One turn moves each row of this set onto another row. After a few examples, where does it send each row asked below?
Z923: [-10   4 -10   6  -4 -11 -11 -27 -27   9  29 -29]
Z271: [ 40  13  -7 -14  17 -38  -7 -14  -6   6  28   8]
Z706: [ 14  21 -31   7   3   7  -8  24  17  23 -15 -55]
Z594: [ 33  33 -16 -18  -4 -11  21  14   3  52  -6 -39]
Z670: [  5  20 -10 -11 -22  26   3  24  35  61  24 -13]
Z975: [-24  10  11  14   2   9  11  18  43   4  -1   9]
Z172: [ 50   0  19   8 -20  12   7  22  29  52  24 -12]
Z238: [ 27 -15  13  -4  12 -43  -6 -23   4  22  26   4]
Z228: [ -6   8 -16  14  -2 -42 -14  14   7  38  46  14]
Z199: [ 17  -7   5  19 -19  28 -12  27  44  44  21 -20]
Z48: [-27  28   0  -3   3  16  18   9  26  -1  -7   0]
Z469: [ 26  -6  14 -17   5 -27  -2 -32  -4  21  34   6]
Z532: [ 46  13  -7   8   3  -8   8  13   4  27 -15 -55]
Z981: [ 23  -6  -8  30  -4  16 -19  27  33  20  -3 -46]
Z866: [ 17  10 -10  18  -4   2 -23  -9 -18 -12  44 -11]
Z4: [-18  26  -4   7   9  13  12  16  28 -13 -10  -3]
Z231: [ 20  13 -14  24  -3 -17 -24  16   3   5  55  16]
Z34: [-24   3 -14   3  -3 -38  -5 -12 -11  39  30 -14]
Z326: [ 35  25   0 -18 -17   2  21  20  19  67  19 -13]
Z56: [ 36  -2   0  -3  20 -50 -10 -12   2  13  22   5]
Z456: [-31  17   9   1  -1  14  18  10  36   9   0   7]
Z12: [  3  37 -33 -18  -8  13   5  22  18  47   1 -35]
Z786: [-16  15   4  18   8   8   7  22  38 -10  -8   3]
Z754: [ 56  -8  14  24  -7   6  -1  18  20  27   3 -38]
Z49: [ 35  11   2 -23   9 -23  -2 -26 -10  12  35   8]

Z754 goes to Z326
Z706 goes to Z199
Z34 goes to Z866
Where do these go?
Z56 goes to Z469
Z786 goes to Z456

One turn moves each row of this set onto another row. After a few examples, where does it send each row asked below?
Z247: [  5 -12 -17 -12 -16  34  59  21  29  -9  16  21 -25   3  54]
Z631: [  7   7 -18 -32  -7  69  16   4 -23 -32  -6  36   6  39  13]
Z146: [-11  -7 -20  -9   4  21  51  12   8 -19 -11  52  -7  57  54]
Z719: [-24 -28  14  25  13  36  48 -19  20  28   5  18  -7  -8  31]
Z423: [-24  -5 -35   8  17  11  42  12  13  10  19  16 -24  19 -22]
Z75: [ 16  -1 -58   2  22  56  38   1   8   1  47  22  -4  25  21]
Z287: [-11  14  20  21  -6  45  45 -19  -4 -17  17  16  31  30 -13]
Z985: [ 27 -20 -39 -18  16  19  64   1  32  -7  -4  35  12  24  26]
Z174: [-14  -7  -8  36  10  15  18  15 -34 -36  -4  32   5  30  10]
Z777: [ 16  -3  10 -38   7  62  27  -5  25 -20 -11  41  29  38  19]
Z218: [ 33 -29 -17  13  22  18  32 -12  -7 -26   1  35 -39  45   9]
Z580: [ 13   2  35 -15 -32  41  19  15   9  14  10  44 -15  13  14]
Z776: [  7  -2  -9  -1 -18  96  26 -12   7 -25   5  37   3  12  28]
Z316: [-29  18  -1   9  21  51 -11   6  -1  13   2  14  21  44  21]
Z255: [ -8   2 -13  19  41  42   5  14  22   1 -25  39  -8  37 -15]
Z490: [-19  19  33 -11   4  39  60   2  11 -15  29  39  -6  17  -8]
Z922: [ 10 -18  -3  17   6  86  28  15  16  -5   9  40 -13  37  60]
Z424: [  1   1   0  -5   2  14  15 -42 -16 -27  24  32  10  43  34]
Z291: [ 57 -19   7   0   8  24  25  -6  -2  14  26  19  -4   9  39]
Z402: [ 32   7 -34  14   4  77  32   3   6   5  21  58   1   0  27]
Z441: [-27 -16   2 -16  30   1  40   5 -21  15 -12  16 -13  35   5]
Z342: [-26  -4  11 -29   4   1  15  12  11   2 -13  28  20  15   6]
Z886: [  5   1 -16   9  27  39 -11  20  22  17   4  11  10 -13  11]
Z480: [ 17   5  35   7 -16  45  46 -25  17  -9  28  34 -32  30  17]
Z504: [-40 -29  23  -9   8  32  41 -22   2   2 -12   0  -2  22  17]
Z625: [-32  -1 -25  14  30  19  32 -12 -23 -26  34  34  16  26  24]
Z946: [-19  11   3  15   8  72  14  11  27  10  12  -3 -22  19  -7]
Z7: [ 39 -22 -12  32  26  32  43  15 -11  -2   2   8  15  17 -14]
Z818: [ -6  -1 -16 -22  -9  50  71 -13  20  -4  21   9   9  52  40]
Z133: [ 30  13 -42 -13  13  54  30  20 -21  -5   7  58  -8  32   5]
Z707: [ -5 -32 -42  32   5  31   6  -4 -17 -15   8  43 -22  39  23]
Z356: [-18 -28 -20  34  16  41  27  11   5  37  23   5   5  21  43]
Z464: [ 13 -49 -17  30  45  50  49  14  -4 -17  -2  21 -13  30  14]
Z533: [ 28 -22  35 -12  18  45  39  28   2  12   8  18  18   1  34]
Z280: [ -2  16 -27 -32   6  25  22  22   6 -33  15  52 -22  14   9]
Z737: [-15  15 -17  -7 -15  29  25 -35   1  -4  34  40  11  37 -13]
Z989: [ 48 -49  -8   6   6  55  22   2   7  20  -4  17   6  28  12]
Z790: [ 14   4  33  34 -12  41  35  31  -7   5  16  22  -1  -5  20]
Z677: [ -7 -16 -11  15  37   7  54   1   3  43   7  29 -12  10  10]
Z966: [-17 -30  30  13   7  58  40   3  32  15 -25  21   5  41  14]

Z922 goes to Z423
Z402 goes to Z441
Where do these go?
Z316 goes to Z247
Z737 goes to Z533
Z291 goes to Z174

One turn moves each row of this set onto another row. After a few examples, where does it send each row asked below?
Z657: [-29  12 -27  -1 -40  20  -3  12  21  12  -9 -17  -4 -14  11  -2  -1 -25
 -12  21 -20  10  16  65   2   0   3 -15   9]
Z215: [ -8  -6   7  47 -27   1 -18  -1 -23   5   8   1 -38  22  14  17  -1  -4
  -2  19  31  -2  -2  31  35 -18  10  25  -4]
Z527: [ 17 -14 -11  -8 -19 -33 -43   4  -9  29  17   5  11  -3  21 -10  -4  24
 -14 -38   0  17  -4  23  16  -3  33  12  20]
Z498: [ 10 -10   5 -31 -26 -11  24  38 -13  19 -25   7  -4   7   5  23  11   2
  -6  13 -10 -12   9   7   6  15 -15 -53  -7]
Z59: [  3  16 -14  34   9  11 -25   7   0   9  11 -14  15   4  45   1  -6  20
   3 -17  18  25 -42  10   9 -31   1  13   3]
Z807: [  0  -5 -25 -33  -2  10  31  15  34   1   1  -4  -8  25  16   8  41  -6
 -14  18  -2  19 -25   7 -13  39  11  -2  -2]
Z867: [  3  -6   8  10 -25 -48  -6   4  -3 -22   9   7   3 -16 -15 -17  -3  22
   7 -43  12  -8   8   8   8  40  18  19   7]
Z744: [-18  -6 -15  -9  11  34   0  41  20   8   5  -8  32 -13  49 -12  17 -12
   7  16   4 -17 -46  10  19 -13  11   4   6]
Z62: [-24  22 -46 -23  -3  13  -4   7 -14  25  27   6 -19  19   8 -12  -6   3
 -27 -16  -5  -2  -8  -4  15  20  32 -23  41]
Z381: [ -1 -13  14  -6 -17 -26  -4 -17 -10 -41   6   2   1 -13 -23 -11   6 -23
   5  19  33 -40  22 -17   0  33  -8  28   2]
Z792: [  0 -14  17 -25   2 -32 -14 -24   2 -27  -1   8  -2 -10 -38 -10  12 -24
   1   8  18 -44  20 -11  10  25 -13  18  12]
Z595: [-21 -19   0 -13 -14  27   9  27  -4   1 -18  13  -2  24  18   7   9 -34
  15  41  22 -24   1  30  10 -28  22  35   9]
Z567: [ 17  11   7 -15   8 -18  -9  -5  -2  30   2  26  14 -38 -10 -17  13  19
   5 -49   3 -28   9 -19  -1   5  -4  -9  15]
Z945: [-14   2  -9  -4   8  41  -6  38  21  12   2  -8  37  -9  46  -7  16  -8
   9  16   2 -15 -45   2  21 -18   8   1   5]
Z151: [-24  22 -29 -23  15  23  12   6 -18  11  36  25  -3  27  10  -2   4 -20
  -9  10  12   2   5  -6   0   2   6 -39  51]
Z90: [-14  -5  -7  -6   6  46  -8  30  17  10  -1  -7  38  -6  31 -11  13 -15
   6  24   8 -23 -48   3  21 -25  -1   7   3]
Z747: [-20  -5   3  33   5  25  -1   6 -25  20 -15   3  24 -16   0 -22   7  -1
   3  16   4 -33  31 -45   4 -18 -17  -2   9]
Z921: [ 10  15   6 -22  -7 -20 -13  -2  -5  45   2  28  16 -38  -5 -23  18  23
  -2 -33  -3 -33  15 -13  -7   2  -2  -1  12]
Z408: [  5   8   9 -16  13  -4  -9 -11   7  37  -4  15  27   6  28 -24  13  -1
   7  -5 -11  -7 -23  -8   2 -42 -22 -18  42]
Z629: [  7 -14   2 -19  14 -26  11 -18  27  19   4  20  28 -33  -3 -12   7 -29
   5   3  32 -29  18 -23 -15   6 -17  -9  29]
Z993: [-15 -14  -7  37  -8  -5  22  25  -1   7 -29  15  35  -5  -3 -18 -20  14
  12 -32  -3  13  13   1   2  -5  15  -2  33]
Z665: [ -1  -4  23 -26  -4 -29 -19 -24   0 -41   2  15   1 -13 -32  -9   6 -16
  -6  15  14 -34   9  -4  13  28 -26   9  13]
Z835: [ 11  -5   4  10 -29  -7  -3  23 -28 -40 -14 -29  19  -4 -25 -19   5  20
  -2 -10   6 -22  -8  -1  31  22  25  13  26]
Z534: [  1 -10  10  38 -27   6 -35   3 -24   3   9  -3 -24  27  14   9  -2  10
  -6   9  21  -1  -2  29  43 -22  18  30  -1]
Z421: [-19  -1  -8   0 -16  -2   8   7   3  13  19  -1 -31   5  10  37   3 -12
 -35 -11  23  30  29  15 -12 -17 -11 -27 -24]
Z516: [-44  16 -26 -14   7  14   5  -1 -32  -1  48   5  -4  22 -31   9   9 -31
 -14  24  25  -5  -1  10   5  10  -4 -20  24]
Z967: [  5  15 -23   6  -5  15 -15   0  -4  13  16 -13  -4   1  32   7  11  21
  15  54  10  25   5  35   1  33 -10 -30  -4]
Z176: [ -1  25 -24   4  -9  43 -14 -14 -14  16 -12   2 -27   2  23  -4  14   2
  -9  34 -29  14  27  36  -4  12  -8  13   8]
Z601: [ -7 -10  11 -43 -17  21  26  27  -7   8  -9  19 -35  27 -10  26  15  13
 -11  13   5  -1   6  18  13   8   3 -26 -17]
Z990: [  2   8  12  -2   1 -17  15   9  -1  26  -5  23  22 -33   9 -31  -1  25
   9 -48  -6 -21   8 -17  -8  -1  -6  -3  20]
Z751: [-10  28 -16 -40 -13  22 -11  19 -16 -11  -3 -39   7 -13   9   9  -4  11
   6  29   2   4  -3  52  -3  -3  -8 -24  -6]
Z442: [-43  18 -49 -15  -8  -2  -7  -2 -24  11  36 -11 -17  17 -29   3  -7 -12
 -28  -5  16   3 -11  14   6  27  25   2  15]
Z502: [  2  -2 -18  14 -13 -13  -7   1  -9   1   6 -23  -7 -12   5  11  44 -23
 -44   6 -31   5   6  -3  -3  38 -27   0 -22]
Z200: [  0  20 -14  36   9   9 -26   5  -4   3   8 -21   2   0  44   9  -9  23
  -4 -18  14  25 -38  10  16 -19   5  21  -4]
Z361: [  3  -5  -1   5 -11 -54 -21 -11  13  -9   3  24  -2 -10 -29  -6   4   6
  15 -43  15  -7  13   5   2  38  14   8   6]
Z232: [-17  -7  -1  -8  -3  12 -15 -20  15  -2  -6  28  23   7 -16   4   5 -54
  20  44  29 -18 -24  -7  -3  -6 -31  -1   4]
Z720: [ -8  -9  10  -2   1  -8  22 -10  15  14   0  22  26 -28   7 -22   5 -28
  11  16  27 -39  23 -35 -19   1 -25  -4  19]
Z852: [ 20  -1 -30 -28  -3 -19  16  21  -6   9 -24  -9   4  12  16  13  30  10
  -6   6 -19  15 -11  -3 -24  52   2  -1 -11]
Z284: [ 12  -2   2 -21  -2 -32   8 -26  25  19  -1  23  21 -26   8 -12   2 -22
  -1  19  35 -24  16 -21 -21   6 -20  -9  36]
Z892: [ -7  -9  12  42 -30   4 -22   1 -21   4   6  -6 -28  24   8  19  -2  -2
  -8  21  26  -1   1  33  41 -18  13  32  -3]
Z175: [ -2 -21 -10 -12 -32  -3 -55  -5 -21 -14  11  15  -1  -5 -32  13  -5 -20
  -6  10  27 -12  -5  18  21  25  18  35 -22]
Z229: [  1  20 -17  31  12  13 -24   7 -12  -2  13 -18  -3 -10  46   6  -6  20
  -6 -18  18  19 -44   9  14 -17   1  19  -7]
Z525: [ -3   0  -8  -3 -19 -13  13   9 -18  -3 -17  -3  -8  -6   2  38   1 -38
 -31   0  -1  14  36   8 -25 -10 -34 -22 -13]
Z110: [-12  -1  -1  -1 -15 -51 -27  -2  13 -10   8  33  12 -18 -25  -5   2   7
  11 -37   8   3  13  16  -6  37   9  13  -2]
Z632: [-16 -28  -8  -4 -22  27  -8  19   5  -4 -14  11   7  27  12  10  -2 -36
  11  43  31 -15  -2  27  12 -21  25  42   4]
Z863: [ -6  17 -16 -12   0  16  -2  -4   6   2  27 -33 -19  -7  19   7  47 -11
 -54  -5 -13   9  -8  -6  -7   3 -16  -2 -17]
Z304: [  0 -10 -22  31 -16 -12  -8  -2  -8 -26  -2 -28  29  -4   1  -6   6 -21
  11  35  49 -14  15 -34 -13  19  12  14  12]
Z530: [-16 -18   0 -11 -16  32   5  26   1   2 -17  10  11  22  17  15   6 -37
  15  45  27 -18   1  26  10 -26  22  35   8]

Z361 goes to Z792
Z990 goes to Z867
Z110 goes to Z665
Where do these go?
Z90 goes to Z59
Z498 goes to Z852
Z62 goes to Z442
Z601 goes to Z807
Z892 goes to Z530
Z232 goes to Z408
Z747 goes to Z993
Z595 goes to Z744
Z176 goes to Z657

One turn moves each row of this set onto another row. After a few examples, where does it send each row asked below?
Z755: [-11 -16  19  -6 -21 -42  -9 -62  24 -10   7 -10 -18   1  37   8  53 -22
  12 -14  11  -4 -35  -5 -25  15  25]
Z926: [-23  -2   8  -1  15 -13  26 -19  44  48 -20  -6  23 -20  -2  -7  39  -6
  20 -30   9  -6  10 -17   5   1  -8]
Z617: [-11  25 -16  24 -15   4 -32 -15   6  -2  10 -36   6  21   2 -15  59 -19
 -52  15 -38 -53  23   5  -2  34  -5]
Z515: [-44  24   3  -9  12 -36   7 -48  46   8 -17  24 -15  -1  35  30  83   4
   2  -5 -23  -3 -14  -2  -3 -16  20]
Z815: [ -4   8 -15  25  -3  10 -18 -17  -5   3  11 -47   5  25  -3 -20  43 -42
 -48  10 -22 -49  29   6   2  27  -8]
Z350: [-13  -1  17  19  14 -44  12 -36  39  -2 -32 -25  19  -5 -18 -13  53   8
  34 -19 -26  -1 -13  -2   7   5  -4]
Z971: [-22  33 -40  20  -7   5 -33 -13  -4  -3  -7 -33  -2  25 -24 -25  56 -27
 -52  -1 -27 -47  21   7   1  15   2]
Z969: [-13  -1  22   0  13 -55  19 -46  30  -3  -9 -13 -13   1  26  23  46 -12
  22  -5 -34  -6 -36   2   1 -12   9]
Z445: [-14 -22  11 -11 -13 -20   4 -73  14   4   6   0 -12   2  31   9  57 -27
   4 -26  37   8 -12 -12 -14  12  19]
Z722: [-43  14  -6  -4  20 -25  20 -50  22   2 -24  15  -8 -11  34  15  54 -34
   2 -33   3  30   9   3  10 -27  23]
Z349: [-25 -19  -5 -15  17 -19  28 -50  11  29   1  -5   3 -14  33  20  34 -11
  17 -21   3   8 -21  -8   4 -13  -1]
Z427: [-25  16 -35  20  -5  22 -28 -11  -2   9   9 -32   8  14   9 -23  48 -42
 -56   5 -14 -39  38   7  -4  22   1]
Z857: [-27   5  14  -9 -17 -27  -4 -59  34  -2  -5  17 -22  -1  41  10  67 -41
  -7 -28  32   8   1  -8 -18   4  37]
Z890: [-54  14 -14   9  16 -29 -12 -20  62  13 -32   1   9 -14   4 -13  77  18
  22  -6 -27  -7 -16   2 -18  -6  16]
Z122: [-24  28 -42  15  -5  11 -29  -4  -4  11  -2 -32  -2  20 -18 -25  45 -36
 -52  -2 -19 -50  22   5  -2  12   2]
Z332: [-11  25 -29  17  -5   5 -21  -8  -5  11  -1 -38  -2  26 -26 -22  43 -37
 -50  -1 -21 -55  22   2   4  16  -4]
Z439: [-26  26 -29  29  -3  11 -34 -20   4 -13  -1 -30   1  26   0 -21  69 -34
 -57  11 -28 -38  36  14  -1  22   7]
Z928: [-27  -4  16  -8 -10 -36 -12 -64  42  -6  -1  10 -31  13  35  14  83 -23
   0  -5  14 -11 -23  -4 -28   6  35]
Z875: [-12  34 -30  16 -14   2 -28 -10  -3   5  -2 -34   1  23 -24 -19  50 -21
 -51  -1 -30 -55  18   1   4  21  -5]
Z216: [-49   8  -3  14  36 -22  13 -15  56  19 -41   0  -1  -7  -3 -19  60 -40
  15 -22   3   5  18   5  -4 -24  23]

Z857 goes to Z928
Z890 goes to Z350
Where do these go?
Z815 goes to Z427
Z122 goes to Z971
Z722 goes to Z515

One turn moves each row of this set onto another row. After a few examples, where does it send each row asked below?
Z120: [ -8 -39   3 -19 -26  31   5 -31  29  44   9 -10  21  33 -17  -6  21  -3
  16   2  17  10  -9   0]
Z904: [ 25  34  -6   7  19  33  -8  -5  31  -8 -30   3  11  10  13 -13  25  -1
   3   1  17  36  -2   0]
Z696: [-11 -49   3  -1  -7  -2 -18   2  10   4 -33 -11  14   9 -15  17 -27  15
  -7 -63  30  28  -5 -27]
Z935: [ 26 -22 -11   9 -33 -14   7 -13  -3  -8  63 -13  17   8   5 -42  -7  11
 -11 -23  21  14  -5  34]
Z475: [-11 -53   5   8  -9   1 -28   2   4   0 -33 -19  11  -2 -14  16 -17  16
  -4 -70  34  29  -1 -11]
Z987: [ 25  31  -3  11  16  30 -11 -11  30  -4 -33   5   7   8   4 -14  27  -2
   7   4  21  43   0   9]
Z526: [  7 -44   7   1  37  16 -11 -21  17  27  18  -5   0   0 -14 -75 -36   8
   2 -44  35  30   5   9]
Z529: [  6 -41   1  -8  42  16  -2 -16  22  27  18   1   4  10  -8 -71 -44   7
  -1 -43  29  23   0  -9]
Z548: [ 44 -15  -1  -5  51 -11  -1 -11  26 -29   9 -10  12  19  13  36 -25   8
   3 -11  27  33  -3  30]
Z718: [ 44 -19   1  -3  48 -13  -2 -17  27 -24   7  -8  12  21   6  35 -25   8
   8  -8  31  39  -3  34]
Z686: [  3 -39  -1  -2  46  26 -15  -4  12  14  23 -17   6  -7  12 -70 -30  12
  -8 -60  28  10   5   5]
Z646: [-10 -54   8   9 -11  -3 -26  -4   5   6 -35 -13  10   0 -22  12 -20  15
  -1 -64  36  35  -2 -10]
Z167: [ 26  34  -4   8  17  31  -8 -10  32  -5 -33   6  10  12   7 -14  23  -2
   5   5  18  40  -3   1]
Z254: [-12 -39   3  -3 -24  44 -18 -17  13  27  14 -35  20   6   8  -7  44   3
  12 -21  18  -2   1  28]
Z881: [ 25 -18 -15   3 -30 -12  11  -7  -3 -13  66 -13  19  11  13 -40  -9  12
 -17 -27  16   7  -7  25]
Z53: [ 42 -16   0  -2  51  -8  -6  -9  23 -32   9 -15  13  14  17  36 -20  10
   2 -16  29  30   0  37]
Z184: [  3 -38  -2 -10  46  22  -4  -4  19  18  22  -9   7   7   8 -68 -40   9
  -8 -53  25  11   0 -13]
Z105: [  4 -43   4   5  40  21 -19 -14  11  20  19 -16   1 -10  -3 -74 -28  11
  -1 -53  34  23   9  17]
Z678: [ 43 -18   3   3  47 -12  -7 -18  24 -25   8 -11   8  14   5  33 -20   9
   7  -9  33  41   0  44]
Z21: [ 24  33  -6  12  18  34 -12  -5  28 -10 -32  -1   9   6  15 -13  30   0
   3  -2  18  36  -1   6]
Z376: [-11 -49   2   3  -6   1 -23   6   6  -1 -32 -17  14   4  -8  17 -21  15
  -8 -70  29  24  -3 -21]
Z220: [ 25 -18 -17  -2 -29 -14  16  -9   3  -9  64  -8  21  19  10 -38 -16  10
 -16 -22  16   7 -11  13]
Z195: [ -9 -44   8  -3 -29  35 -10 -33  20  39  10 -21  17  14 -15 -10  35   0
  20  -5  24  12  -1  25]
Z584: [ 27 -23  -9   6 -35 -19  11 -19   1  -4  62  -7  15  14  -5 -43 -12  10
  -8 -16  22  19  -6  29]
Z430: [ 26 -20 -14  -1 -33 -18  18 -16   4  -4  63  -2  18  21  -1 -40 -18   8
 -11 -16  20  16 -10  17]
Z115: [-11 -33  -5 -26 -18  39   7 -16  28  32  14 -17  27  35   7   0  22  -1
   7  -8   7  -9 -13 -16]
Z736: [ 25  32  -4  14  17  32 -14 -10  27  -8 -32   1   9   5   9 -15  30  -1
   5   1  21  41   1  12]
Z420: [ -9 -53   7   3 -11  -5 -20  -4  11   6 -35  -9  12   7 -25  14 -26  14
  -2 -60  35  36  -3 -19]
Z551: [ 43 -17   2   3  49  -9 -10 -13  22 -29   9 -15  11  11  13  34 -17  10
   4 -14  32  35   1  44]
Z624: [-13 -31  -5 -17 -16  47  -5  -5  17  23  16 -31  27  17  20   0  35   3
   2 -22   8 -16  -7   2]

Z686 goes to Z184
Z935 goes to Z881
Where do these go?
Z696 goes to Z420
Z678 goes to Z551
Z195 goes to Z254
Z21 goes to Z904

